In the data rows, the value 128 means zero.
Some points:
[130 109 175 123 184 102  51  87 132  65  76 254 139 180 148 207  76  90
  69 125  90 158 185  70 160 167  98  92 102  53 145  98  86 178]
[131 112 102 109  88 111 128 136 187  88  71   0 189 181 128  91 151 143
 147 153 123 120 118 137 149  73 132 146 154 172 152 160 148  93]
[121  96 190 132  35  75 209 179 190 206 148  20  69  68 142 125 129  91
 112 110 153 117 205 122 142  81  57 143 136 175 209  77 155 121]
[ 97 145 126 148 120 154 120 128 119 126  77  99 146 174 166 144 123 126
  54 129  53 136  81 168 143 133 174  94 131 162  83 133  96 105]
[ 91 134 150  80  23  80 143 249 222  96 143 169 132  81 139 131 126 108
 150  93  49 175 133 200 193  13 167 143 117 116 161 177 155  61]
[145 105 138 174 114 113  76  31 109 180  88 219  54 149  57 102 133 145
  89 121 143 145 137  83  87 181  35  91  90 101 132 128  95 235]
[ 93 235  89  88  35 136 177 238 122 190 112 130 113  64 114  77 139 148
 109 171  59 106  44  90 113  76 109 112 100 156 126 130 143 180]
[112  92 117 126 183 113 156 160 202  21 128 209 152 113 239 155 106  93
 141 151  43  94 125 115 161  39 172 126 177  64 155 144  85  97]
[100 182  46 131 118 115 124  61 110  86 158  70 115  76  65  59 126 144
 151 155 196 138 108 121  99  62 110 104 124 178 154 103  84 104]
[131 113  72 107 255 138 121   5 164  97  88 175 130 121 136 128 128 108
 119 149  87 121 131 131 169  73 195 129 135 149 116 177 117 119]
[134 172 119  72  94 133 147 174  93 165 137 194 117 104 155 151 143 130
 139 178   0 108 137 188 151   1  75 167 126 120 202 157 149  32]
[117 132  40 146 101  89 138 255 126 185 169  95  77  81 132  64  89 139
 145 151 201  98  71 103 113  88 127 150 119 117 119  99  76 182]
[ 99 163 117 119  34 159 109 173 145  53 175 111 104 162  82 141 130 127
 109 131 255 102  68 161 122 144  10 117 145 129 142 122 128  96]
[141 184  87 138 144 166  96 164  91 123 144  48 162 147 190  96 100 144
 116 155 117 144  88  96  59  82  22  81 142 110 140 105  68 123]
[130 188 143 137  67 101 127 239 111 255 111  93  79 108  98 144 181 131
  83 130   0 163 128 160 150 165 124 157 200 114 151  78 165 113]
[107  65 158  97 252 115 110   0  61 160 142 115 110 132 113 139 144 171
 155 104 100 215 198 131 186 114 199 162 101 135 101 161 154  77]
[161  88 208 140  35 127 112 145 206  54 166 217 136 194 189  91  95 149
 212 104 255 124 127 149 101  74  47 121  55  74 147 178 188 147]
[129 145 124 208 213 146 137 113 103  97 161  59 142  55 184  96 133 158
  96 116   0 106 165 190 112  87 147 109 100 162 102 106  97 108]
[102 186 108 150  51 150 160 137 178  99 124 150 180 122 164  67 181 135
 157 159 104 129 107 157 114  68 123  76 133 106 147 174 148 135]
[140  76 189  75  91 116 148  85  62 229 134 115 104 115  58 119 165 166
 200 100 216 149  83 130 150 143  96 163  76 140 123 175 191 107]
[ 81 164 104 158 134 125 159 160 255  74  99  51 158 114 194  92 110 100
  84 101 156  72 106 151  92 110 145  73 145 166  97  67 147 169]
[155  20 156 132 151  88 140  84 103  76  71 168 141 199  97 150  75  99
 156 145 255  89 100 115 124 125 189 112 172 113  86 145 165 100]
[106 159  78 105 146 152  91  41  36 133 157 116 164 159  68 148 163 111
 125 159 190 137  99 144 145 119 155 125 168 114 167 118 129 107]
[115 140  70 107 144 216 105 136 161  35 150 181 173 169  88 136 174 143
 124 174  38 127 106 174 142  82 152 135  83 132 134 218 140  90]
[146  55 136 106 118  97 111 179  49 255  66 115 156 155 122 188  80 142
 127 125  22 113  63  77  83 149 119 191 142 146  89 126  80 136]
[184   0 168  46 180 142 192 150  58 141 128 178 104 177 133 171  99  96
 195 117 205  74  44 124 134 144 190 212  74 174 143 204 240 172]
[ 87 114 121  97  55 146 139 105  87 101 163 109 170 145  79 121 140 156
 191  69 120 156  66 137  95 169  99 143 137  97 160 159 137 119]
[143 190 155 187 138 116 161 115 163  83 107  63 136  57 199 105 121 162
 115  82   0 117 145 145 112  81 114 120 122 148 121  90 121 108]
[134 108 116 111 131 118 149 150  65 205 136 226 137 119 117 140 137 140
 123 172 167 114 102 104 136  48 176  98 124 112 111 169 115 152]
[134  51  75 134 182 199 130  78   0  58 201  33 103 178  32  99 134 154
 156 115 255 120  47 144 108 209 132 159  87 180 106 142 152 154]
[103 158  86 116  54 151 139 202 128  60 160 194 158 155 102 112 124 116
 154 133  99 126  98 153 114 139 128 141 122 148 169 148 125 164]
[166  96  48 153 210 184 111  50 110  85 148 149 169 127 114 104 171 198
 141 132 135 156 165 133  93 149 182 156 131 145 147 187 130 129]
[114  53 169 123 170 125 190 171 131 196 145  53  15 105 158  83 141  91
 128 122 164 121  71 139 140 170 140 148 150 142 131  91 194 190]
[187 152 144 157 201 159 127  88  55 138 127 170 248 163 129 144 145 150
 141 177 133  71 189 146  98  57 133 106 136 115 150 167 111  51]
[108 112 126 136  89 150 137  41 121 131 172 114 130 134 116 124 148 133
 174 101 198  94 119 154 108 176  65  98 137 124 130  94 150 154]
[105 176 122 132 134  97 113  84 117 114 133 104 164 104 118  79 105 108
 158 113  45 175 149 144 134 144 126  91  76 142 164  93 114 167]
[161 176 131 165  82 105 115 247 210   0 183 115 145  73  62 164 114 103
 101 133 120 157 173 183 145 106 129 114 120 141 170 102  94  61]
[170 132 150 226  63 108 140 187 114  96 201 147  68 134 108 136  69 117
   0 127 145  91 158  45  68 129  88 115 118 157 149  49  56 148]
[144 122  84 128 150   2 141 155 114 191  64  96 125 127 160 158  27 101
 154 127 183 132  80  83 122 141 168 153 175 113 118 118  64  84]
[141 153 167 122  35 117 147 255 181 110  83 148 131 169 111 123 102 107
 150 126 198 143 113 111 155  98  75 137 146  74 156 140 207  83]
[146  11 162  81 162 129 127   7 122 130  81 111 163 182 126 151 114 119
 166 112 238  72 143 146 132 227 183 171 128 156  76 176 149  81]
[107 115  77 200 174 130 151  33 179 182 119  90  67 152 167  57 112 155
  92 131  97 112  89  68  49 143  85  99 158 129 154 100  71 177]
[185  61 152 180  46 132 133 245 118  14 144  78 139 116  79 110 105 129
 124 100 143 133 136 164  89  54 117  99 140 127 157 154 137  89]
[ 26 238  59 188 118 215  86   0 145  51 158  25 128 128  85  79 198 153
 126  68 157 137 146 165 168 196  42  47 164  91 136 104  87 139]
[ 93  52 141 117 223 139 133 111 122  47 166 149  44 130 139 131 128 102
  87 129 205 147 110  84 167 147 179  97 119 159 113 107  92 191]
[126  63   5  69 208  94  93  42  17 166  61  60 112 171 161 100  97  93
 136 191 222 129  54   6 152 186 209 115 153 123 111 124  70 234]
[141 224 114 107  79 138 118 103 196  79  77 128 195 132 107 169 137 127
  73 153  20 115 125 144 100  29 148 110 118 149  83 108 132  76]
[113 193 129 118 169  73 181 169  69 255  65  24 137 106 147 136  78 143
 104 121  74 175 155  50 109  99 155 131 143 118  99 132  90 103]
[123 123   6 142 255 123 122  17  14 255 109 172 106 183 179 169 141 127
 127 223  99 100  83  55 162   0 147 113 171  61 125 196  81 109]
[143 172 166 161  82 123  74 178 187  26 179 255 168 104 123 114  87 146
 160  60  80 126 212 130  89  20  58 120  35 112 159 124 133 168]
[103 147 150  92 131  99 156 187 255 171  44 129 125 140 239  82 146 134
 184 123  20 115 178 136 153 198 163 192 138 138 127 137 171 160]
[120 177 166 111  68 124 141 141 205  57 110 184 199 160  96 142 150 139
 201  96 119 131 136 146 126 158 152 157 109 125 129 141 165  62]
[137  39 127  87 163 124 174 116  31 231 149  74  95  99 144 150 120  92
 124 142 244 103 124 138 125 104 168 161 123 147 122 174 145  90]
[114  47  85  71 151 115 187 109  56 170 113  88  34  57 164 143 120  97
  89 124  91 165 119 144 152 153 177 131  91 172 152 169  88 169]
[131 153 157 156 165  76 121 222 198 190 105 114 164 190  81 142  93 128
 133 145 154 156 188  41  87 148  79 132 127  92 106  84 109 140]
[115 174 166 153 118  86  98 126 190 100  93 255  88 131 163 145  89  92
 112 110 129 178 218  88 104 118  16  65 125  20 172 122 109 183]
[ 74 231 147 102 147 178 107 195  81 120 192 196 100  85  86 138 150 123
 102 136  91 113  96 142 141 170 149 100 105 153 115 106  75 116]
[196 117 149 113 130 123  90 170 143 157  60 139 157 126 118 141 123 125
 135 139 122 122 176  95 116 255 162 175 161 133  81 118 122  98]
[165 117 140 136 170 162 149 179 139  84 117 151 158 129 164 173 152 168
 140 103   0 130 199  77  94 106 167 151 130 140 112 218 130 163]
[180 123 113 107 185 106 110 148  76 195  28  71 149  95 124 174 148 168
  94 133  65 134 150  70 144 147 175 141 163 123  69  89  92 114]
[111  86 160 131  10 112 147  59  96  93 204  74  97 103 150 123 130 138
 110 115 159 148 116 199 145 123 106 137  79 172 149  75 121 148]
[134 173 140 146 120 120 128   0  98 197 101  77  98 159 110 117 137 166
  94 136  73 170 160  28 166 176 128 121 124 115  79 150 123 150]
[152  93 191   0  99 104 166 255  55 119 115 248 164 210  98 198  58  70
 191  93  83 136  82  96 149  94 175 194  94 126 170 207 209 122]
[ 91 255 120 218 182 156  91 117 146 210 162 168  94 104 102  93 162 151
  58 125  28 119 160  84  93 186  80  72 125 102 109  18 119 226]
[125 141  98 101 255  27 132  36 162 242 108  29 149  50 255 206  95 116
 146 115  32 119 232  30 200 131 230 171 234  89 109 109  61  50]
[128 154 163 162 127 147 125 147 199  85  98  80 118 151 169 113 106  87
  55 140 114 153 130 158 169 109 110  91 194 118 110  86 102  78]
[ 95  70 198  58 141 143  68 148 137 113 188 255 111 127  58 208 137 117
 159 127 183 161 163 155 164 128 146  96  45 108 129 191 140 147]
[131 215 112 168  86 123 121 126 195  49 109 125 219 114 203 116 121 154
 131  94   0 147 163 127 110  92 167  99 163  99 111 187 107 126]
[124 124 146  71 105 117 140 165 137 119  66 209  86 210 133 146 104  90
 137 143 234 104  89  93 151 199 100 104 131 106 149 143 194 226]
[178  49 118  97  87 146 128  78 124  41 105 238  99 186  84 141 114 120
  83 172 205  86 114 153 176  71 153 167 105 159 111 150 159  87]
[160 131 146  98  81 126 149 178  88 213 168  64 134  95  83 166 127 121
 145  96  73  78 120 174 103 157 126 197 144 181 137 147 142 100]
[ 99 101 108 171 202 169 118 160 113  67 156 101  55  77 168  96 153 153
  75  97 194 132 128 147 155 199 143  98 161 121  99  61 133 168]
[ 82 170  77 169 203 153 163 102 125 141  97  99 117  87 150  53 201 163
 124 135  39 116 132 136 164 218 176 114 177 145 122  87 135 190]
[122   1 160  92 158 156 202 228  75 117 147 184 139 129 171 144 108  66
 140 126  95  33  92 204 110  53 134 122 100 151 203 192 148 122]
[152  90 163  77 213  83 106   0  71 195 160 161  75 126 143 184 127  82
 122 162 165 179 139  83 208 109 208 193 140 134 129 117 151 113]
[100 220 197 112  45 183 165 213 171 159 136 145 186 140 108 106 169 120
 146 158  72 130 144 190 128 108 163 143  90 125 104 202 209  71]
[212 121 104 125 185  88 110 165 140  92  98  53 135 155  82 129  88 139
  93 184 197  95 156 130  97  93 112 119 132 165  87 128 145  62]
[129 144 132  88 155  95  55  51  98 173 181 151 145  73 153 157 153 163
 141 111  90 182 230 128 144  91 147 140  98 129 121 145  92 129]
[ 49 106 134 155 191 169 100 169  78 154 255  59  32  59  62 109 180 125
 125  56 167 151  45 158 154 255 126 111 132 148 141  17  98 244]
[143 159 130 151  99 145 134 188 115  97 145  71 186 144 115 140 109 115
 130  89  80 123 136 134 103 134 122 126 170 120 140 177 125 126]
[176 176  86 151 102 109  95 250 153 175  98  66 165 192 112 122  90 108
  97 161 128 120 141  61  56 124  68 164 173 134  99  81 146 180]
[104  13 140  70 165 169 120  97 110 165 154 132 102  96 122  92 139 113
 196  95 255 113  49 163 146 255 136 161 122 123 131 144 121 183]
[ 73 173  90 177 159 151  83   1 137  72 141 132 164 126 179 150 199 174
 119 110  48 116 229 163 166  88  74  83 144  63  99  76 113 113]
There is one direction along which these points spread out most. Take the direction at right angles to it along which they spread out most. Then take the direction at right angles to both along which they spread out most. Go by this last direction. Where along it does each point below lie, from 0 to 99? The average is 50, and the first point in the table lies past the average. One standard deviation of the points above along it is 16.
[166 169 163 168 143 132 105 144 205 141 118 111  72 119 146 114 130  98
  84 126 247 116 169 105 127 237  49 124 193  85 142  45 128 130] -> 23
[154 107 123 118  62 165 134 176  15 160 122 146 105 209  40 145 123 142
 130 115 202 131 111 141 115 246  88 154 157 133 102 156 154  82] -> 40
[175 101 147 142 164 108  97 103 204 161  76  98 117  74 156 116 146 102
 105 155 213 141 193 184 163 150 164 161 134 159 105  85 124  68] -> 51
[ 96 222 203 134  38 160 165 252 223 141 168 214 193 114 116  86 146 133
 183 109 195 134  63 162  89  65 137  41 105  73 105 149 168  82] -> 42
[132 158 134 134 138 133 142  64 132 199 105  51 116  72 144  69 165 167
 169 117 166 113 122 153 119 128 128 138 161 142 127 114 196 133] -> 42
[169 143 150 117  58 111 109  46 203  43  59  62 203 183 109 139 124 121
 153 130 184 119 139 129 122 196 153 157 127 154  70  91 157  98] -> 44
[ 78  53 123 148 154 134 152 121 172 114 133  88  84 114 184 114 118 113
 123 119 242  99 115 158  80 187  70 119 126 147 115  58 108 166] -> 24
[ 50 196 132 177 173 106  80  35 168  86  97 125 118 148 139 100 139 106
  61 129   0 179 157  89 160  78 139  88  59 162 129  58  61 205] -> 44
[129  38 146 134 120 169 164 215 131 164 167 224 114  63  99 113 158 153
 140 112 142 136 119 204 146  80 140 145 104 122 122 195 157  85] -> 58
[158  35 125 129 156 142 141  64  83 123 155 130 127 115 179 178 119 123
 163 149 194 131 119 169 113  85 118 179 132 127 179 168 133  44] -> 62
[117 189 160 129 104 138 110 135 106 157 203 184  58  83  22 137 156 135
 119 112 255 110 131 109 140 239 123 130 155 118 101  47 155 140] -> 22
[116 152 181 183  70 166 101  26 128  87 135 253 120 124 166 135 179 151
 142 157 145 169  82 150 120 164 117  67  45  96 103 122 119 192] -> 37
[184 165 112 176   0 138 119  70  99  58 154 138 162 148  99 122 124 156
 134 114 128 175 125 158  86 122  63 118  89 127 180 145 115 125] -> 35
[190  87  87 117 123  99  72  72  88  31 111  67 183 132 102 190 118 133
 133 152 163 125 156 112 100 141 141 157 126 149  92 100  99  96] -> 51
